The rows below come in pairs that one turn or mirror swaps. Which row does each named row swap with?
The rows were stretched afterwards, more along some directions than others.
Z_977: [-15  -4  -3   5  -9   0   9   2   8  10  -9   9  -3   5   2  -2   5   9
  -3  13 -10   0]
Z_349: [  5   9  27  -5 -18   1  14 -10   0  -4 -12   1  10  -6   0   5  -1 -15
 -12  10   1 -17]
Z_158: [  7   2   5  -7  -3  -6 -13 -15  11   5   1  -5  -1  -5 -14   1   7   3
   1  11  -7  10]
Z_707: [ -1 -16   2   7  -4  11  -5   5   0  13  11   1   9  -3   4   8  -9   3
  17   6  -9   0]
Z_755: [ -2  -5 -11   7   7   7   1  -7   3  -2  -5  10  -7   1   6   3  11 -10
   6  -5  -3 -11]
Z_781: [  6  11  -7  13  -3  -9  -5  -8  -8   7  -4  -1  -7   6  10  -6   8  -2
 -12  -5  10 -10]
Z_796: [ -3   6   8  -7   1 -10   1 -12   6  -3  14   0   9   1 -13  13  -2  -6
  10   4  -2   5]
Z_188: [ -4  -3  -8  -4   1  -2   6  -1   1  -7 -10  -6  -5 -16   0   8   5 -13
   0  -7   4   1]
Z_489: [  4  11 -13  17   0 -13   1  -2  -3  11  -8   1  -8   6  15  -8  12  -2
 -13  -5  12  -7]
Z_255: [ -4  -4  -7 -16  -5  19 -16   0   4  14   1  -4   2  10   1   6   9  -1
 -14  12   9  -3]
Z_213: [ 12   0  -9  -8  -2 -16  -9   5   7  13  -5  -2  -2  -2  -2   1   9   8
   2  14 -11  10]
Z_157: [ -7   2   5 -17  -3 -14   4 -10  15   0   4  -3   8  -4 -12  18   1  -9
   7  10  -3   8]
Z_170: [-17 -21 -12   7 -11   6   2  -3  11  18  -5   6   3   2  -3   3   3   7
   3   5  -2   2]
Z_729: [-12 -14  -9   0   1   5  -3   3   3   2  -9   3  -4  -9   6   6  10 -10
  -1  -6   0 -10]
Z_274: [-15   1  11 -12  -7  -5   1  -8   2   2   5  -4  11 -14  -8  18   2 -16
   3   3  -3   4]
Z_44: [  5   8  28   0 -18   3  11 -14  -4   0 -13   3   7  -5  -3   2   7 -18
 -21  13   0  -4]
Z_529: [-14  10 -13  -3   5  -6  -2  -6  -5  -4  -7  12  -8  -3  10   8  -1   0
  -1  11 -10  -4]
Z_323: [ -2   0  22   2 -18  10   7 -18  -3   2 -12   7   9  -8  -4   5   2 -20
 -16   9   2 -12]
Z_69: [ -2   7  22  -1 -18  -2  12 -16  -3   0 -11   0   6  -8   0   5   1 -21
 -20   9   8  -5]
Z_692: [-11   9  -6  -7   5  -1 -10 -13  -5  -5   5  12  -7  -3  -2   9  -3   3
   5  16  -7   1]
Z_478: [  1   1  -2  -5  -7   4  -3   6  -1  10  -4  10  -1 -13   2   1  -7   1
  -8  12  -4  15]
Z_950: [  0 -11  -2   0  -7   2  -7  12   1  13   4   1   8  -7  12  14 -10   1
  13   8  -5 -11]
Z_107: [ -7  -7 -10   0   4   5   4  -5   5  -7  -8   0  -8  -7  -4   7   5  -9
   4 -10   3   1]
Z_815: [  1  14 -18  -3 -12  -7   0  11 -10   1   1   6  -4 -16  11  17   4  -7
  -4  13  12   1]
Z_460: [  3  13 -16  -4 -13  -6   3   7  -4  -1   0   5  -6 -19   6  14   3  -6
  -2  11  13   2]
Z_510: [  2  -3  -4  -3   4 -10 -14  -7  13  16  -2   1  -5  -8  -4   1  11   2
  11   5 -13  11]
Z_441: [  1   3  -2  12  -8   1  11  -9  12   6 -10  -6   4  -6   3 -11  12  -5
   1  -9   2   9]
Z_863: [ 11  12   1 -10   5   1  -6  -8 -10  -3   6   0   2  -5   1   0   2 -13
   8   8  -1  12]
Z_498: [  8  21   3   5  -5 -14   3  -2 -14   5   0   2  -5   6  16   2  12 -11
 -18   3  11  -8]
Z_338: [-4  3 -4 -3  1  5 -7  4  2  7  0 12 -3 -9 -2 -3 -8  2  0 11 -8  9]
Z_8: [  0   0  -9  -4  -3   0  -3   5   2   8  -6  11  -6 -14   0  -3  -6   1
  -7   7  -1  14]
Z_754: [  3   3   0  10 -10   3  11 -12  12   6 -11  -8   5  -5   5  -8  14  -6
   1 -10   4   4]
Z_579: [ 13  11  -2 -10   5   6 -10 -11  -8  -2   7  -1   2  -2   0   0   4 -13
   5   9   4   9]
Z_315: [ -8  -6   3  -2   2   6   4  -5   4  -4  -3   6  -6 -10  -3   5  10 -13
   1  -3  -1 -10]
Z_113: [ -3  -5 -10 -11  -9  19 -10  -4   6  16   2   0   3   8   1   9  11  -3
 -12  10  10  -8]
Z_73: [  2 -10  -3   0  -5   5   2  -4   2  -1  -6   0  -4 -13   2   6  10 -13
   0  -9   2 -10]
Z_60: [ -4  -6  -7 -14  -3  22 -13  -3   3  10   2  -2   1  11  -3   4   8  -3
 -14   6  11  -2]
Z_580: [  7  11 -17  -3 -15  -3  -1  10  -9   1  -2   6  -5 -17   8  15   3  -6
  -2  11  11  -1]
Z_925: [  4  -4   3   3 -10  -1   0  12  -3  11   8  -2   7  -6  12  14  -6  -4
  12   4  -6 -10]
Z_483: [-13   2  11  -8   0  -7   3  -5   9  -2  10   2  13   1 -11  15  -2  -7
   8  12  -9  -2]
Z_171: [  4  11 -17  -6 -15  -3   1  11  -5   2   1   6  -5 -15   6  16   4  -4
  -1  15   9   3]
Z_636: [-12  15  -2  -2  11  -6  -5  -9  -4 -11  -1  14  -6   3   4   5  -4   2
   3  21 -15  -7]
Z_176: [-10  -1  -3  -2   2  18  -6   2   2 -13   0  -5 -16  -7 -15 -10  -3   3
   1  -3  -2   2]
Z_35: [ 10  11   1   5   3  -9  -3  -3  -5  10   0   7  -6  13  11  -5  12  -6
  -8   6   9 -14]
Z_631: [ -8  -8  -6  -3   2  20  -9   4   8  -8  -4  -6 -14  -5 -15 -11  -4   7
   4  -2  -5   1]
Z_289: [ -9  10  -5 -11   3  -1  -8 -15  -1  -2  -1  11  -3  -1   0  13  -5  -3
   1  24  -9   0]
Z_740: [  5  -2  -3   1  -8   1   2   6   0   6   0  -9   6  -7   6  12 -12  -3
  12   0   2  -5]
Z_334: [  7  17  -2   9  -5 -18   6  -3  -5   7  -3   9  -6   9   8  -3  13  -9
 -14   6   8  -5]
Z_884: [ -9  -2  -1  -1   2  16  -7   8   1 -12   1  -7 -12  -6 -14  -9  -4   7
   1  -1  -4   0]
Z_560: [ -3  -1  -4  -4   0   7  -4   4  -1   6  -1  13  -8 -11  -4  -5  -8   0
  -5  10  -9  12]
Z_390: [  3  -2   3   0  -6   3   2   9  -5   3   7  -3   6  -6   4  14 -15   1
  11   9   0   1]
Z_462: [-10  -3  -5  -6   2  17  -8   5   5  -8  -1  -6 -15  -7 -14  -7  -2   2
   3   0  -3   3]
Z_87: [-13 -17  -9   0 -13   6   2   2   7  16  -5   1   5  -1   2   5  -4  12
   2  10  -5   1]
Z_279: [-22 -12  -8   5  -7   1  10  -4  14  11  -6   6   0   4  -4   0   0   5
  -3   6  -3   3]
Z_709: [ -1  -4   7   0  -7   6  -3   4   0  12   9   3   5  -5   5  15  -7  -5
  16   9  -8 -11]
Z_604: [ 15  -8  -1 -11  -6  -6  -8  -5  13  12  -3  -5  -2  -8 -11   1   5   6
   6   4  -7  15]
Z_432: [ 14  -4 -14 -12   7  -7 -19   0   8  13  -1  -4  -6  -1  -7  -1   4   9
   9  12  -8  14]
Z_201: [ -6  -5  -4 -12  -6  22 -12  -3   3  11  -2   1   2   6  -3   3  13  -4
 -17  12  10  -6]

Swapped with Z_707: Z_755
Swapped with Z_560: Z_113
Swapped with Z_274: Z_349
Swapped with Z_863: Z_754
Swapped with Z_35: Z_510
Swapped with Z_441: Z_579
Swapped with Z_87: Z_529

